128 stands for zero in the data rows.
Here is a table of points, one per row:
[136 102  73 145 108 129  87  76 130 184 150 115 127 160 127 108 123 141 138 138 122  66 152  67 151 127 136 165 170 156  88 136 128 147 153  81 128 132 113 119 158 147 120 151 143 200 139  91 107 112 126 181  98 108 143 100 147 130 136 118 116 114 140 166]
[150  95  90 141 184  97 146 131 121  77 110 164 142 101 101 124  94 127 138 125 134 126 153 152 112 128 180 162 118 130  98 115 110  96 122 172 170  84  62 161 150 133  97 170 119 147 136 149 174  94 140 179 138 123 114  92 107 110 168 196 136 156 177  78]
[160 167 166  65 184  80 110 140 121 214 111 158  59 164 143 132 192 145 155 128 137 170 151 123 110 172 116 167  90 150 145 188 176  94 131 130 104 174 112 144  88 130 175 101 152 157 125  97  81 138 128 168 115  99 109 137 146 185 167 124 132 161 213 102]
[129 188 125 152 158 161 180 115  84 145 154 119 185 140 172 110 122 111  67 111 138 179 123 125 112 103 116 176  94 124 130 129 127 124 180 151 117 116  83  46 128  93 131  96  89 165  60 145 122 118 114 191 129 109 145 144  86 135 117  85 138 184  41  96]
[168  87 121 148  81 127 138 123 148 151 139 127 106 153 127 161  89 149 158 129 127  87 184 168 116 125  90 154 150 111 151 158  39 111 143 144 122 105 193 105 157 121 116 110  78  72  87 151 114 122 179  93 146 122 169  95  21 193 110 150 115 104 112 124]
[128 130 154  88 151 134 124 174 162 155 101 169 120  85 167 158 121 178 124 121 140 135 151 117 150 108 151 115  66  98 182 137 151 126 151 100  84 170  97 134 178 156 111 157 109 124 139  85 129 102 196 118 123 136 167  74 113  83 118 109 130  77  89 111]
[134 154 132 165 137 117 109 111 127 111 101  70 103 134 101 132 119  98  77 140 130 104 103 116 123 156 151  65 162 100 157 141 174 131 106 117 133  76 179 130 169 116 112  67 130 148 130  82 144 103 136 147 186  94 135 132 193 157 128 189 176  99  97  80]
[131 136 181 114 101 165 134 137 161 167 131  76 149 149 100  85 111 151 136 102 141 165 180 106 116 132 156  74 193 185 173 140 166 142 147 171 143 140 152 145 138 109 174 196 119  85 111 129 200 215 139 150 101 156 113 134 125  81 161 166 133 171 114 143]
[178  87 113 141 150 113 127  96 121 113 166 123 159 142 142 132 177 129 112 103 134  91 204 134 137 153  66  93  90 151 176 164 134  79 138  86 134  92  86 110 117 108  90 155 170 120 125 149 127 155 102  71 144 166 126 137 190  91 115  85 111 114 145  54]
[ 89 178 113 138 113 125 188 132 159 124  97 124 151 132 119 148 122 130  96 105 147  89  90 177 121  97  92 132 142  95 152 116 138 126 126 152 172 155 160 108 152 154 121 171 103 152  81 111  35 163 136 116  96 211 102  99 158 132 123 156 127 136 170 135]
[ 48 125 164 121 128 102 139 138 121 138 197 148 128  62 105 133 108 126 173  88 127 120 145  99  97 111 100 142 110 104 127 137 157  93 159  94 189  96 146 121 147 107 107 101 121 107 136 134 156 118 131  73  93  81 104 106 145 184 129 106 170 130 129 173]
[174 180 137 173 131 156  86 119 130  97  99 118 124 113 160 101 119 154 123 159 136  95 141 119  69 149 121 107  65  63 108 117  50 131  79 149 154 160 151  98 133 172 157 150 132 124 116 121 178 114 132 125 115 107 148 166 165 105 140 137 157 118 194 150]
[ 76 157 121 104 205 147 132 118 138  90  92  81 141 167 200 171 125 141 165 136 126  92 176 130 145 121 156 144 148 107  77  73 169 149 153 122 122 109 125 131  90 110 130 120 116 107 133 155 137 163 117  87 126  96 134 143 111 136  68 173 123 109 136 117]
[190 135 211 165 142  74 158 127 114 162 181 108 128 164 135 163 124  75  93 132 121 127 104 142 143 111 157 117 135  66 101 106 122 146 195  92 114 153 131 169  70 140 112 145  80 177 140 149 139 113 127 142 165 175  94 131  98 117 167 107 158 128 121 169]
[136 112 165 151  73 188 116 136  94  87 112 147 131 173 132  89  95 135 168 127 129 131 101 108 157 152 154  86  96 125 107 115  98  70 190 122 129 178  66 129 125  82 117 117 125 141 166 128  98 178 115  96 132  95 129  95 141 171 163 143 126 145 124 106]
[104 139 107  93 160 173 151 139 110 140 113  99  90  85 141 159  44 146  73 145 157 137 186 132 169 155  90 159 126 142 117  94  99  71  55 131 117  95 125 151  51 108 156  87 193 147 196  79 134 101 149 138 114 192  64 114 114 128 193 120 119 110  75 163]
[103 163 133 121 108 134 128 109  80 126 125 165 135 108  81 135 197 121 179 135 118 198 135 112 163 107 157 117 142  72 196 154  37 147 130 126 153  98 172 140  65  97 148 151 182 156 127 146  94 113 119 149  97  98 117 128 142  88  80 135  93  67 115 109]
[107 155 112 145 158 144 154 107  89  93 125 115 137 159 104 143 175 128 158 117 173 159 141 169 116 175 123 110  95 195 101 127 121 204 121 123 187 138 179 105 180 205  61  85 127  99 211 110 134 140  94 186 110 140 198 168 103 124 194  89 124  88 123 160]
[154  99 103  98 103 146 158 160 118 182  70 129  96  89 124 121 134  69 128 113 101 139  93 109  68 139 155 199 150 152 119  74 121 117 134  79 154 177 156 104  83 126 129 156 160  83 117 222 114 131 142 131 180 120 153 133 215 101 130 127 152  80  88 142]
[163  90 156 206 127 173 111 130 184 117  94 132 114  79 143 149  79 132 148 125 120 158  96 130 110 132  75 115 151 126 104 131 188 175 129 132 158  99 128 155 115 107 139 103 119 105 103 157 101 113 109 144  89 132 113  97 132 133 100  74  96 104 137  91]
[140 108  98 142 118 106 142 178 146  59 125 106 101 159 119 161 157 137 177 107  91 132 114 143 143 155 117 147 152 169 184 106 140 125 131 145 134 146 122 101 117  75 179 143 127 196 130  75 131  92  99 120 154  96 126 136 101  79 128 122 147 111 143 187]
[106  93 136 186 169 119 157 148 184  72 157 133 170 129  62 174 143 147  87 136 103  81 104 107 125  71 122 144 125 135 130 156  86  99 138 146  51 187 145 160 129 138 157 141 172  71 156 153 113 135 106 161  79  98 107 174 140 167  88 127 134 114 103 114]
[114 113 180  93  87  69 134 147 163 142 134 154 162 165 172 118  88 143 131 141 158 166 124 128 121 143  90 176 137  77  99 184 134 184  97 110 120 170 129 137 171 123 124  96 176 156 180 135  98 141 126 129 155  94 115 156 142  97 113 154 130 146 110 117]
[122 109 170  50  91 131 124 103  49 138 125 130 180  85 143 153 126  65  79 110 169  92  97 118  67 127 127  81 113 165 119 104 133 140 117 138  90 123 148 127 184  98 186 126 115 115 148 129 138 154 162 143 123 131  91 130  85 122  97 127  73 113 181 113]
[ 91 100 112 113 140 165 180 137 133 142 126 126 115 147 129  66 136 132  86 157  84 144 116 121 115  89 219 143 151 150 135 163  88 131 120  86 138 123  76 146 127 122 110  37  86  75 120  53 102 115  67 103 155 163  98 138 120  88 101 107 124 141 223 139]
[151 147  82 133 124 147 139  58 161 145 202 147 104  83 127  80  87 177 127 104 167 114  92 196 155  91 175 105 126 128 147 104 162 175 103  98  90 183 137 126 151 106 154 125 140 190 131 177 156 147 102  77 131 124 159 136 113 135 137 115 139 132 146 117]
[107 132  52 115 130 115  97 126 132  62 103 144 146  92  89  86 174  29 136 176 174 160 188 134 131 154  79  99 143 116 163 103 124 146 137 136 102 167  87 119  66 150 113 128  68 129 161 126 173  94 166 133 124 137  92 124 115 125 104 125 154 193 161  94]
[154 152 126  53 122 128  56 152 169  70 209 141 109 138 171  92 167 113 187 183 145 121 130 103 117  57 158 140 141 135 114 132 161 108 106 149 133 106 153 133 125  84 138 109 134  90 109 118 106 116 138 195 153 211 171 128 165 162 166 119 100 162 104 131]
[109 109  95  90  91 144  90 106 156 135 127 102 146 113 162 139 131 126 129  78  52 132  60 117 160 155 102 106 131  98 147 152 121 144 157 135 143 111  90 135 133 198 166 120 142 103  99 156 140 107 108 134 136 147 118 159  99 161 168 151 137  95 101 156]
[117 127 117 134  85 112 124 142 157 151  99 116 106 179  79 118 153 130 127 137  96 101  95 110 131 116 101 158  82 115 112 121 148 169 118 140  98  98 150 116 128  86  97 101 143 131 108 129 194 155 113  99  70 157 114  78 116  92 141 130 137 121 115 104]
[162 126 110 103 152 159 105 116 134 175 112 129 149 126  74 167 132 100 134 135 159 128 110 102 137 144 132 133 127 100 115 109 159  76  92 134  92  99 139 141 150 148  80 138 109 103 107 131 112 100  51  89 139  58 130 115 117  96 152 132  60 183  98 189]
[165  89 119  77 116  80 176 160  61  97 158 141  83 116 149 114 123 157  94 118 129 141 121 147 164 129 103  74 127 156  66 118 118 146 124 142 129 119 135 170  65 180 110 116 195 116  52  65 114 156 160 131 111  89 205 122 143 129  47 127 199 193 141 153]
[104 155 143 177 123  97  63 120  51 111  91 136  95 154 105 114 114 167 138 110 190 104  76  98 178 102 127 153 135 182 138 162 147 104  86 126 155 114 112 116 134 178 140 184  94  93 119 160 143 118 149 114 190 148  92 135  94 129  99  97 111 113  95 114]
[ 72 125 121 171 139 117  79 139 145 166 133 129 198 117 140  97 131 176  83 157  27 155  84 167 127 157 131 130 186 151 104 117 136 116  94 158 146 108 147 120 109 122  97 200  76 125 182 128 150 108 155  82 152 126 206 117 102 168  99 145  83 124 116 121]
[109 115 143 166  91 105 134 130 125 144 113 157  93 119 134 148 146  96 157 154  79 140 160 156 126 139 158  93 108 149 100  96 117 141 120 163  76  80  97 131 196 148 127 125 137 171 100 153  90 135 148  86 109 144  76 207 174 148 132 112 121 144 101 162]
There is one direction along which these points spread out most. Take the direction at right angles to it along which they spread out most. Go by this last direction. For each point below, how far along it does it lie, from 0 to 99? 50 is the average, and the first point above lies past it. One standard deviation of the points above along it is 16.
[134 154 132 165 137 117 109 111 127 111 101  70 103 134 101 132 119  98  77 140 130 104 103 116 123 156 151  65 162 100 157 141 174 131 106 117 133  76 179 130 169 116 112  67 130 148 130  82 144 103 136 147 186  94 135 132 193 157 128 189 176  99  97  80] 41
[122 109 170  50  91 131 124 103  49 138 125 130 180  85 143 153 126  65  79 110 169  92  97 118  67 127 127  81 113 165 119 104 133 140 117 138  90 123 148 127 184  98 186 126 115 115 148 129 138 154 162 143 123 131  91 130  85 122  97 127  73 113 181 113] 49
[104 155 143 177 123  97  63 120  51 111  91 136  95 154 105 114 114 167 138 110 190 104  76  98 178 102 127 153 135 182 138 162 147 104  86 126 155 114 112 116 134 178 140 184  94  93 119 160 143 118 149 114 190 148  92 135  94 129  99  97 111 113  95 114] 37
[131 136 181 114 101 165 134 137 161 167 131  76 149 149 100  85 111 151 136 102 141 165 180 106 116 132 156  74 193 185 173 140 166 142 147 171 143 140 152 145 138 109 174 196 119  85 111 129 200 215 139 150 101 156 113 134 125  81 161 166 133 171 114 143] 46
[150  95  90 141 184  97 146 131 121  77 110 164 142 101 101 124  94 127 138 125 134 126 153 152 112 128 180 162 118 130  98 115 110  96 122 172 170  84  62 161 150 133  97 170 119 147 136 149 174  94 140 179 138 123 114  92 107 110 168 196 136 156 177  78] 14
[162 126 110 103 152 159 105 116 134 175 112 129 149 126  74 167 132 100 134 135 159 128 110 102 137 144 132 133 127 100 115 109 159  76  92 134  92  99 139 141 150 148  80 138 109 103 107 131 112 100  51  89 139  58 130 115 117  96 152 132  60 183  98 189] 48
[129 188 125 152 158 161 180 115  84 145 154 119 185 140 172 110 122 111  67 111 138 179 123 125 112 103 116 176  94 124 130 129 127 124 180 151 117 116  83  46 128  93 131  96  89 165  60 145 122 118 114 191 129 109 145 144  86 135 117  85 138 184  41  96] 55
[140 108  98 142 118 106 142 178 146  59 125 106 101 159 119 161 157 137 177 107  91 132 114 143 143 155 117 147 152 169 184 106 140 125 131 145 134 146 122 101 117  75 179 143 127 196 130  75 131  92  99 120 154  96 126 136 101  79 128 122 147 111 143 187] 46
[109 115 143 166  91 105 134 130 125 144 113 157  93 119 134 148 146  96 157 154  79 140 160 156 126 139 158  93 108 149 100  96 117 141 120 163  76  80  97 131 196 148 127 125 137 171 100 153  90 135 148  86 109 144  76 207 174 148 132 112 121 144 101 162] 60
[107 132  52 115 130 115  97 126 132  62 103 144 146  92  89  86 174  29 136 176 174 160 188 134 131 154  79  99 143 116 163 103 124 146 137 136 102 167  87 119  66 150 113 128  68 129 161 126 173  94 166 133 124 137  92 124 115 125 104 125 154 193 161  94] 1
[178  87 113 141 150 113 127  96 121 113 166 123 159 142 142 132 177 129 112 103 134  91 204 134 137 153  66  93  90 151 176 164 134  79 138  86 134  92  86 110 117 108  90 155 170 120 125 149 127 155 102  71 144 166 126 137 190  91 115  85 111 114 145  54] 44
[136 112 165 151  73 188 116 136  94  87 112 147 131 173 132  89  95 135 168 127 129 131 101 108 157 152 154  86  96 125 107 115  98  70 190 122 129 178  66 129 125  82 117 117 125 141 166 128  98 178 115  96 132  95 129  95 141 171 163 143 126 145 124 106] 57
[109 109  95  90  91 144  90 106 156 135 127 102 146 113 162 139 131 126 129  78  52 132  60 117 160 155 102 106 131  98 147 152 121 144 157 135 143 111  90 135 133 198 166 120 142 103  99 156 140 107 108 134 136 147 118 159  99 161 168 151 137  95 101 156] 60
